Each row has a name. Each question is about the rows just above it.

[ 24.3  27.9  27.8 -82.9 -82.8  26.0] -> A
[ -5.2   6.4  -6.7  40.0   5.3 -41.8] -> K
[-21.9  18.5  -6.4 -48.4  29.5  29.4] -> D
Which entry of D is missing from [-21.9  29.4  18.5  29.5  -6.4]? : [-48.4]
Shuffled D with one entry gone: [ -6.4  29.5  18.5  29.4 -21.9], missing : [-48.4]
Which entry of D is missing from [ 29.4 -48.4  -6.4  18.5 -21.9]? : [29.5]
Which entry of A is missing from [ 26.0  27.9 -82.8  24.3 -82.9]? : [27.8]
Which entry of D is missing from [ 29.5  18.5  -6.4 -48.4  29.4]? : [-21.9]
Shuffled D with one entry gone: [ 29.5  -6.4 -48.4  29.4  18.5], missing : [-21.9]
Which entry of A is missing from [ 26.0  24.3  27.9  27.8 -82.9]? : [-82.8]

[ -1.5 -17.4  -7.2 -29.2  -7.7  14.9  -0.7 -32.6]  S
[ -3.2 -36.0 -23.5 -55.8  -7.7  31.4  -6.3 -32.6]  X
[22.7  4.0  4.1 10.8 -7.7  8.6 31.1 33.4]  L
[-31.0 -38.7  -7.5 -46.1 -40.9   8.6 -34.7 -32.6]  H
[-13.4 -48.0 -13.5   8.7 -38.6   8.6  -8.5 -32.6]  J
[-13.4 -46.7 -27.0 -63.0 -26.9   8.6  -8.5 -32.6]  Q
[ 6.5  8.5  4.1 13.7 -7.7 -0.8 20.7 53.6]  M
[-18.6   4.0   4.1  10.8  -7.7  -5.0 -28.3 -32.6]  U
[-13.4  35.4   5.2  54.0  40.7  -5.4 -34.1 -38.9]  F
[ 17.7  38.5   4.1  43.8  72.6   8.6   5.7 -32.6]  V
[-37.2   4.0   4.1  10.8  -7.7  -9.0 -52.7 -38.6]  G
J without one entry, shuffled: [-13.4 -38.6  -8.5 -32.6   8.7 -13.5 -48.0]. Gone: : [8.6]
Which entry of Q is missing from [-63.0   8.6 -46.7 -13.4 -32.6 -27.0  -8.5]? : [-26.9]

[-31.7 -37.3  57.3 -63.2  74.1  74.2] -> W
[ 14.1 -87.1  -8.1  78.4  14.0  13.0] -> Z
[ -8.6 -41.4 -20.9  -0.7  -0.1  -8.7] -> E
[-3.1 33.9 33.8  3.3  5.1 22.0] -> C
[ -3.1 -33.8  33.8   3.3 -12.6 -85.9] -> P
E without one entry, shuffled: [ -0.7  -0.1 -20.9 -41.4  -8.6]. Gone: : [-8.7]
C without one entry, shuffled: [ 3.3 -3.1 33.9 22.0  5.1]. Gone: : [33.8]
Shuffled Z with one entry gone: [ -8.1  78.4  13.0  14.0 -87.1], missing : [14.1]
Which entry of P is missing from [-85.9   3.3  -3.1 -33.8 -12.6]? : [33.8]
W without one entry, shuffled: [-37.3 -63.2  57.3 -31.7  74.1]. Gone: : [74.2]
Shuffled E with one entry gone: [ -8.6  -0.1 -20.9  -0.7 -41.4], missing : [-8.7]

[-16.5 -16.4 -44.8  98.1 -24.5] = korul
[ 0.0  0.5 -0.2 98.1 -0.6] = perer
[ 4.0  6.1 39.1 98.1  3.9] = bon
[-21.9  -4.9   0.0  98.1 -23.9] = godur
[-53.8  19.3  19.4  98.1  19.5] = tudem
[ 33.0  98.0  -9.1  98.1 -11.0] = viki
[  0.3  10.3 -24.9  98.1 -43.2] = vate
[ 49.4 -24.9 -71.1  98.1  29.2] = sosez
Which entry of tudem is missing from [-53.8  19.5  98.1  19.3]? : [19.4]
bon without one entry, shuffled: [98.1 39.1  4.0  6.1]. Gone: : [3.9]
Shuffled tudem with one entry gone: [ 19.3  98.1 -53.8  19.5], missing : [19.4]
Which entry of vate is missing from [-24.9 -43.2  98.1  10.3]? : [0.3]
viki without one entry, shuffled: [ 98.0  -9.1  33.0 -11.0]. Gone: : [98.1]
Shuffled korul with one entry gone: [-16.5  98.1 -44.8 -24.5], missing : [-16.4]

